A hidden rule labels the rows of this table. It goes by one to three of the table's principal directions, not those with the most spread.
<1 -4 20 -17 36 14 -25 -8 7 18 -20 20 15 43 1 14 -14 -17 31
 -57 30 18 -20 36 -8 5 49 4 27 -27 15 -5> d
<-11 34 -10 6 -22 -32 -46 0 -27 11 -48 25 -56 52 -60 6 10 -40 -31
 -47 75 3 26 70 28 -21 11 -34 18 -13 -21 44> f
<-35 9 -12 38 -101 -48 -11 12 -65 -3 5 -22 -22 -43 -74
 25 53 -13 -64 12 75 62 32 69 14 -83 -2 9 -7 -39
 -31 17> f
<12 11 10 27 -45 -36 29 -2 -29 -44 22 -50 -55 -27 -38 -9 12 -1 -42
 73 4 -13 13 -53 8 -53 10 1 36 1 -22 -14> d
<-17 1 47 -5 14 14 -15 6 -23 -8 8 -19 -29 56 -45 25 52 -6 7
 -73 15 9 -34 9 35 -10 77 -33 32 6 -7 -5> e
<-25 -47 -23 -27 -7 20 -30 12 -10 -15 9 -23 14 53 -15 -6 6 4 38
 -59 -4 30 32 99 46 16 41 -31 -25 51 -8 -4> g
<-10 -41 -34 -24 -1 38 -6 -3 18 14 -1 21 42 -13 29 14 -23 7 32
 -18 -35 -3 28 31 -12 34 -16 6 -39 5 4 -4> f
<-8 16 14 -10 -13 -25 -30 18 -11 3 13 27 -42 -5 -49 22 13 8 -21
 -14 3 -4 -9 10 -6 -40 41 -29 -12 -9 -24 10> g
<10 18 -6 -30 -32 -56 -20 20 -22 22 27 4 22 -11 -46 7 39 4 -14
 -11 101 80 -4 89 35 -44 -4 -31 -37 18 6 -20> d
<-16 5 0 29 -15 -3 19 -6 -25 1 15 -44 17 -33 9 -1 13 -3 -8
 9 13 39 -3 6 2 -25 24 20 20 -37 26 -20> g
<-10 1 -44 3 -19 -1 -51 -11 12 31 29 19 31 3 6 18 20 -2 14
 -8 -8 -9 16 17 2 16 -1 -17 -51 -33 33 37> g
<-42 -28 -38 2 -15 -8 -53 -1 2 44 -14 19 65 17 16 33 18 -4 27
 -26 2 7 19 55 -28 37 13 16 -45 -38 30 52> g
<-8 -10 -20 15 -24 13 -16 -18 -19 8 9 -11 18 -10 4 7 2 -20 14
 -9 31 28 16 27 9 -31 0 20 -4 -47 16 7> g
<12 -25 27 -32 16 40 37 14 11 -18 -1 20 22 -3 -1 3 -15 4 9
 -33 -22 13 -11 19 14 21 -37 -11 -10 56 -36 -17> g
<-10 8 9 14 36 34 25 -10 1 40 -1 1 67 -35 54 14 13 -2 18
 -31 2 37 -30 -5 -16 26 -18 31 -5 -42 45 -12> d
<-6 10 -4 -7 -10 -19 -32 4 -15 2 -22 9 -13 39 -33 -10 -11 -25 -1
 -43 61 33 11 83 28 -24 16 -18 11 0 -8 16> g
<22 11 6 4 6 5 33 -10 17 -8 -17 10 -3 -20 18 -12 -42 -13 -9
 33 -10 -25 -4 -44 -17 6 -35 15 30 -7 -3 -4> e
<-6 12 7 -3 15 -14 -13 6 -2 22 -9 7 20 23 -3 6 31 2 0
 -29 31 25 -14 33 4 19 3 -6 -11 6 12 7> e
<10 45 -15 -5 46 -31 -19 1 3 42 -22 17 19 20 21 -19 5 -6 1
 -25 55 35 -2 56 8 29 -12 -16 -18 3 39 5> g
<-26 -12 13 16 6 48 -40 -8 -11 -20 9 4 -46 56 -30 21 24 -16 13
 -66 -56 -45 4 -12 23 4 51 -33 3 -10 -23 49> g
<-19 12 -20 1 2 -12 -29 3 2 46 6 23 58 -10 13 17 15 -5 9
 -32 21 36 -7 55 -8 16 -2 -6 -38 -32 38 27> f
<12 5 20 5 -69 -52 65 23 -23 -16 47 -29 1 -119 -30
 14 28 39 -61 101 19 41 -15 -48 -25 -74 -25 26 -3 1
 -22 -64> g
<13 14 8 -2 13 -30 -23 0 29 3 -16 28 -10 39 -4 -4 -5 1 -7
 23 -10 -44 -12 -32 -24 30 -3 -4 5 8 -3 33> g
<-20 19 -23 34 0 -11 -55 -21 -6 8 -19 -4 -30 41 3 -10 -14 -27 9
 -10 4 -30 14 0 -3 -11 42 3 21 -60 25 51> g
<-21 -20 6 37 -30 21 63 0 -39 -16 -27 -39 12 -60 13 -1 7 2 -30
 18 12 53 24 18 -14 -21 -40 64 22 -11 -25 -34> d
<10 -33 9 -22 -13 60 22 1 -6 -56 -8 -5 -52 30 -33 -16 -30 -14 5
 -44 -20 -12 29 28 55 -12 -13 -29 21 63 -63 -22> d
<-23 -16 -5 -11 13 -14 -25 2 -17 42 9 -3 60 0 12 39 36 3 31
 -26 27 38 -9 37 -20 11 40 9 -30 -32 40 9> e
<-13 -33 2 -28 -1 8 -11 10 -13 3 -12 14 11 8 -18 27 -7 -3 18
 -34 7 20 15 54 -9 -5 31 -2 -9 7 -19 -4> f
<13 -16 7 -9 -7 10 22 -8 11 -1 16 -8 22 -19 8 13 4 9 5
 20 -2 7 -8 -24 -13 2 1 18 10 -6 7 -35> e
<34 33 -1 -30 70 -3 -9 -12 36 32 -14 27 7 31 39 -14 -25 -6 30
 -10 14 -28 -25 -30 -2 43 1 -21 8 3 44 -10> g
<-25 -3 -70 41 -26 9 -59 -29 3 13 -4 1 15 29 20 -7 -9 -29 12
 -2 -23 -27 57 34 2 28 -12 2 -31 -49 29 78> d
<-29 -34 -3 -7 19 28 -53 -11 -11 13 -12 0 24 66 1 23 8 -22 52
 -75 10 12 5 58 6 12 63 2 1 -30 17 31> d
<12 28 -2 0 56 6 -6 -13 28 42 -21 34 22 4 48 3 -6 0 14
 -5 -8 -26 -22 -40 -31 48 -18 10 -6 -27 38 12> f
<3 27 -32 25 -26 -60 -2 -8 -3 36 52 -27 40 -77 26 10 31 25 -17
 91 11 18 -4 -46 -40 -22 9 24 -29 -62 64 -15> d
<-6 -53 2 -27 3 60 -10 6 20 -63 -23 4 -43 81 -20 -31 -60 -15 33
 -57 -62 -47 28 38 47 25 12 -35 22 78 -61 16> e
<-13 -42 27 -29 15 20 -18 14 0 -7 16 5 16 31 -13 26 22 15 35
 -39 -22 2 -21 9 -1 5 43 -6 -18 23 -16 1> g
<11 21 -7 7 -29 -40 34 11 4 15 2 14 15 -81 5 2 -8 19 -44
 68 14 18 -2 -19 -40 -20 -46 27 -11 -14 -2 -24> g
<1 26 6 -28 12 -37 -52 18 -10 21 -9 33 -26 43 -47 6 19 -4 -4
 -52 61 26 -7 73 22 -20 33 -45 -19 14 -8 14> f
<24 24 61 6 33 9 43 0 15 1 33 2 4 -38 12 15 23 23 -13
 20 -27 -6 -68 -98 -27 -7 9 14 25 -15 9 -37> g
<-6 16 12 16 8 -25 -13 -1 -11 28 34 -13 28 -18 5 25 59 18 -2
 14 12 22 -29 -26 -21 -7 29 12 -20 -37 36 1> f
<20 18 68 -10 25 -16 82 28 -10 -18 35 -47 -15 -64 2
 -12 32 53 -26 38 4 43 -68 -68 0 -38 22 11 33 40
 -3 -107> g
<-15 45 -9 -6 70 -18 -96 -1 2 70 -30 69 23 81 4 19 22 -32 31
 -98 41 3 -14 73 -2 44 24 -41 -47 -37 41 97> g
<0 -16 13 21 -75 -2 64 13 -22 -54 6 -27 -30 -64 -40 -7 -9 7 -60
 55 -13 16 22 -8 3 -48 -43 20 26 27 -63 -31> f
<6 -3 6 -19 57 51 9 -20 43 43 -13 29 47 -4 70 16 -21 1 51
 -27 -26 -36 -44 -70 -25 50 -7 20 9 -37 50 -15> f
<-43 -28 -55 20 -87 -49 -84 3 -33 -29 3 -27 -36 52 -63 -8 -8 -25 -3
 7 21 -5 68 90 27 -49 57 -20 -11 -16 -19 68> g
<1 18 3 12 57 32 -28 -20 12 19 21 0 9 26 38 -2 5 -7 38
 -36 -31 -18 -25 -33 3 20 38 -10 -3 -38 48 18> g
<-5 12 -12 0 -20 -42 -50 7 -8 -16 -6 -8 -66 51 -45 -19 2 -1 -11
 2 26 -16 17 26 22 -30 50 -28 13 10 -14 12> g
<15 6 13 -5 14 -11 -6 5 21 -37 2 3 -69 18 -10 -25 -42 11 -3
 38 -54 -68 -5 -66 -11 -14 34 -16 28 20 -24 0> f
<-15 9 -21 6 20 -10 -66 -10 -17 20 8 -6 -5 58 -10 7 32 -13 24
 -46 22 11 16 52 19 6 57 -26 -21 -24 30 37> g
<-1 -39 3 -37 97 95 -7 -15 46 28 -27 46 66 48 75 11 -47 -9 83
 -96 -65 -19 -14 20 -17 95 6 4 -13 6 27 6> e
<17 -11 28 -11 -31 34 75 9 -2 -55 -12 -22 -38 -15 -21 -30 -23 -5 -25
 6 -1 -11 -5 -30 54 -16 -66 -11 42 72 -56 -42> d
<20 44 13 -14 43 -23 -7 9 25 11 -16 17 -14 41 4 -34 -5 2 -3
 -20 26 -5 -30 6 24 26 -10 -33 9 37 14 -2> g
<10 9 4 -13 46 27 79 2 25 52 -20 18 90 -88 85 5 -14 21 6
 11 -3 37 -33 -26 -41 55 -78 44 -14 -5 42 -55> e
<5 -31 24 10 -54 14 77 5 -16 -32 48 -51 11 -88 -6 16 36 37 -29
 65 -20 28 -12 -63 -6 -41 -21 39 9 11 -22 -76> e
<-1 27 -28 61 16 21 23 -41 19 23 33 -32 17 -67 80
 3 4 9 -1 77 -80 -59 -7 -127 -50 26 -1 41 11 -91
 75 1> d
<7 16 8 -22 98 -1 4 13 38 29 17 -3 32 1 72 -24 -11 43 43
 0 -60 -15 -44 -42 -24 61 37 -12 -22 26 58 -29> g
<12 26 58 -6 -20 -27 37 32 -37 -28 32 -11 -53 -39 -72 13 47 22 -57
 1 28 46 -30 2 21 -69 18 -28 11 36 -51 -46> g
<0 10 -9 29 -8 4 3 -3 5 -22 18 0 -41 -20 0 -2 3 11 -25
 47 -79 -63 17 -75 -19 8 -13 -7 -14 0 -18 31> g
<-23 -15 -39 -11 58 49 -95 -13 32 3 -13 22 -15 127 23 -25 -35 -24 73
 -97 -64 -64 23 49 38 68 59 -56 -22 13 24 75> g
<22 44 20 9 -10 -34 -5 5 -22 -34 23 -33 -93 23 -52 -31 28 3 -34
 17 36 -6 -9 -28 52 -58 26 -40 29 27 -19 -21> g
<14 18 2 -20 45 -27 -18 1 15 40 -17 28 24 24 15 12 20 7 9
 -8 30 6 -14 9 -24 40 2 -2 -17 4 25 3> f
<13 -42 -8 -32 13 60 14 -11 24 -16 -13 9 16 26 22 -7 -40 -9 41
 -31 -21 -16 14 11 21 31 -23 0 6 35 -13 -20> d
<-36 23 2 1 86 24 -44 1 15 50 -49 33 23 60 44
 -1 -22 -19 44 -102 -20 -13 -26 40 -9 65 49 -19 5 -29
 47 48> d
<-10 -30 -25 6 -72 6 -5 -4 -26 -22 -2 0 -14 -20 -39 15 -6 -19 -18
 12 17 7 48 36 10 -42 -28 9 -10 -9 -42 18> g
<-4 -33 -55 32 -116 -36 23 -3 -31 -56 55 -80 -30 -71 -30
 -19 4 22 -42 121 -13 12 73 -6 9 -70 -2 23 -6 3
 -21 -39> g
<-14 -11 -4 -10 -10 -13 -43 6 6 -3 -22 27 -20 46 -29 9 -11 -11 4
 -21 -3 -27 11 27 -6 4 24 -15 -2 3 -22 41> g
<13 15 33 8 -15 -13 32 21 -5 -69 -23 -14 -91 15 -41 -55 -43 -1 -42
 23 -13 -27 -1 -19 32 -39 -18 -17 51 65 -70 -7> d
<-22 -14 15 10 -67 -17 -2 9 -37 3 12 2 6 -30 -57 53 57 -3 -34
 -2 39 33 1 20 -8 -46 2 12 -10 -28 -30 10> g
<-9 38 6 -20 33 -42 -46 31 16 22 0 32 -19 48 -22 -11 26 19 -7
 -38 -3 -15 -28 27 17 30 24 -63 -35 44 5 33> g
<-6 22 -7 35 -21 20 20 -12 -24 -5 -2 -20 -20 -14 -6 -7 27 -16 -28
 -10 14 8 13 -6 34 -9 -40 -4 7 -10 -3 7> d
<-11 -56 13 -42 62 77 -10 -4 20 22 12 18 89 45 40 35 11 -2 80
 -98 -39 17 -21 42 7 74 22 -9 -34 20 24 4> f
<19 32 1 4 38 -17 50 2 21 40 26 -12 54 -80 64 -6 17 41 -9
 54 -9 28 -36 -56 -38 26 -26 27 -17 -12 58 -60> g
<6 9 15 -13 45 7 -17 6 16 -17 -16 13 -43 58 -3 -18 -19 -4 15
 -25 -38 -54 -10 -24 14 29 23 -37 13 38 -13 25> f
Here are more rows. What is the label of each one?
<-1 18 -3 40 -9 28 12 -23 -3 -19 -9 -18 -38 2 9 -19 -15 -24 -13
 6 -19 -36 6 -50 17 -9 -17 7 38 -29 0 17>: d
<25 37 22 -6 4 -58 24 16 4 -10 29 -24 -41 -35 -10 -21 10 35 -28
 73 7 -11 -35 -74 -7 -36 22 -10 17 18 9 -48>: d
<7 -10 30 -35 -14 -29 20 28 -11 -2 26 -5 21 -25 -32 13 22 24 -7
 0 40 58 -27 37 7 -33 17 -9 -9 35 -13 -49>: e
<22 32 -21 3 5 -27 -5 -10 11 17 5 1 7 0 10 -16 1 -4 -10
 24 31 8 6 5 6 11 -21 -9 -5 -5 29 -3>: g
<3 -22 -33 -33 38 13 -71 -10 28 -1 -21 21 15 108 17 -32 -52 -31 70
 -58 5 -24 22 72 37 42 18 -35 -15 28 18 54>: g
<11 -4 2 12 -75 -6 51 15 -31 -65 -18 -19 -61 -29 -56 -36 -22 -11 -63
 33 28 23 43 37 45 -56 -78 -1 21 61 -86 -16>: e
<-29 -9 4 19 -32 -11 26 17 -42 -6 10 -39 16 -55 -7 -1 11 9 -15
 4 24 66 2 42 5 -51 10 24 0 -14 -3 -26>: g
<28 65 -23 38 24 -22 32 -15 21 4 -8 -7 -39 -37 46
 -47 -20 5 -37 81 -32 -61 4 -104 -11 26 -66 -1 9 -3
 27 9>: d
<-16 -29 33 -4 -2 54 67 13 -5 -17 10 -16 17 -62 18 11 -8 18 3
 -14 -48 10 -29 -37 0 -10 -14 18 13 13 -20 -45>: f
<-3 12 9 -12 46 13 -26 9 29 23 -6 37 40 44 17 -8 4 1 19
 -62 -12 10 -27 43 9 55 -11 -24 -27 23 15 31>: f
<11 17 10 5 -67 -54 40 27 -31 -36 5 -15 -50 -59 -57 -17 -2 8 -66
 65 40 22 13 2 14 -73 -43 -5 8 35 -56 -21>: f
<-12 -2 -57 -38 75 21 -84 -6 41 71 -29 61 73 84 54
 -4 -13 -11 71 -100 3 7 18 113 8 104 1 -36 -73 10
 59 52>: d
<23 -9 53 -7 -27 6 93 19 6 -35 14 -2 -4 -88 -12 7 -15 27 -44
 60 -27 6 -35 -73 -27 -33 -43 29 32 27 -48 -65>: g
<-8 9 -9 23 -7 -2 1 -11 -26 13 -10 -14 10 -2 0 11 32 -16 -11
 -6 30 19 15 14 4 4 -17 10 -4 -21 11 17>: d
<-2 1 -20 8 35 30 -42 -19 25 -11 -55 27 -36 100 12 -24 -36 -36 21
 -42 -38 -79 30 1 16 68 -14 -23 15 19 -11 75>: f
<13 15 35 -21 8 1 34 16 -11 6 -4 -1 12 -3 -25 0 30 6 -20
 -48 64 75 -26 62 34 -7 -11 -14 12 39 -12 -56>: g
<22 23 21 10 39 3 63 8 18 -18 9 -23 -11 -33 42 -36 -6 28 -15
 54 -58 -34 -27 -95 -4 32 -44 1 8 48 4 -25>: e
<-2 2 -4 44 -39 -9 31 -12 -12 -14 28 -30 -7 -75 14 7 6 12 -29
 87 -36 -19 4 -89 -39 -37 -14 46 8 -51 4 -6>: f
<35 0 -3 -33 53 35 -15 -6 20 -38 -46 29 -80 90 -7 -43 -59 -22 23
 -37 -16 -62 32 8 40 30 -20 -42 18 76 -47 15>: d
<-28 -14 10 -12 -8 -40 -35 21 -19 38 6 21 69 -3 -18 43 36 2 9
 -28 41 60 -16 76 -29 -6 28 9 -41 -24 12 32>: g
<15 22 13 19 17 -5 70 7 -1 -21 -13 -25 -15 -50 31 -37 -25 13 -31
 55 -27 -7 -4 -54 -10 7 -51 18 22 31 -9 -27>: d
<-6 34 -26 25 -35 -78 -53 -4 -25 7 39 -42 -44 10 -40 0 52 11 -26
 49 40 7 16 0 5 -46 76 -19 -2 -37 33 2>: g
<36 49 -28 2 45 -25 37 -13 40 44 19 -4 39 -70 84 -29 -19 29 0
 80 -8 -9 -22 -80 -34 35 -43 18 -14 -20 78 -47>: g
<20 11 27 -1 -25 -37 58 14 -17 2 40 -30 25 -71 -15 17 57 33 -41
 57 32 53 -24 -27 -9 -24 -20 14 -5 18 2 -63>: e
<33 23 30 27 3 3 107 -1 -2 -29 2 -35 -11 -84 32
 -29 -12 18 -46 86 -22 -3 -18 -101 -15 -8 -76 38 37 22
 -13 -56>: d
<50 16 53 -13 0 7 54 0 -14 -59 8 -20 -88 -2 -46 -20 -8 -3 -30
 26 20 -13 -15 -61 35 -57 -9 -16 59 48 -56 -56>: d
<-6 8 -37 -11 8 -17 -33 -11 27 83 9 39 101 -24 43 39 28 6 23
 -5 33 29 -12 26 -40 46 -17 18 -56 -58 72 13>: g
<7 -37 28 5 -13 40 113 22 -3 -62 8 -44 -2 -77 23 -30 -22 39 -28
 56 -74 9 5 -48 -1 2 -67 33 13 81 -56 -69>: e
<21 -32 43 -35 29 67 24 -8 20 -29 1 -2 -12 44 0 -2 -12 -3 39
 -53 -9 -13 -33 -27 36 6 13 -7 41 37 -21 -46>: d
<-37 -47 10 -30 -39 -17 -29 21 -32 6 3 -12 46 16 -43 32 13 -7 26
 -55 63 76 -4 113 14 -42 64 1 -3 -8 -5 -7>: d
<-21 -26 -69 14 6 46 -48 -48 26 69 -23 24 105 21 74 30 -5 -33 58
 -39 13 5 33 44 -27 72 -21 44 -30 -90 78 43>: d
<19 12 24 0 57 40 24 -11 16 -2 -30 20 -22 11 27 -8 -25 -3 4
 -20 -27 -22 -11 -34 -17 27 -8 12 29 3 -9 -17>: e
<7 28 13 -1 45 -5 12 8 13 11 -37 21 5 21 16 -20 -17 -6 -9
 -23 4 4 -11 22 -4 41 -24 -8 9 25 1 11>: e
<-7 59 -17 33 -26 -54 -48 -13 -27 49 -4 18 -14 -6 -34 27 52 -21 -42
 -3 83 31 6 32 -12 -34 17 -2 -5 -81 30 30>: f
<18 34 10 22 18 9 23 -7 16 -12 -9 4 -33 2 14 -25 -2 -1 -23
 22 -30 -46 -12 -70 7 23 -47 -7 13 16 -6 14>: f
<-6 -34 -52 0 -45 13 -51 -21 11 -16 -19 16 -17 44 -11 -8 -42 -29 20
 4 -2 -41 57 30 10 -3 -12 3 -6 -14 -18 47>: e
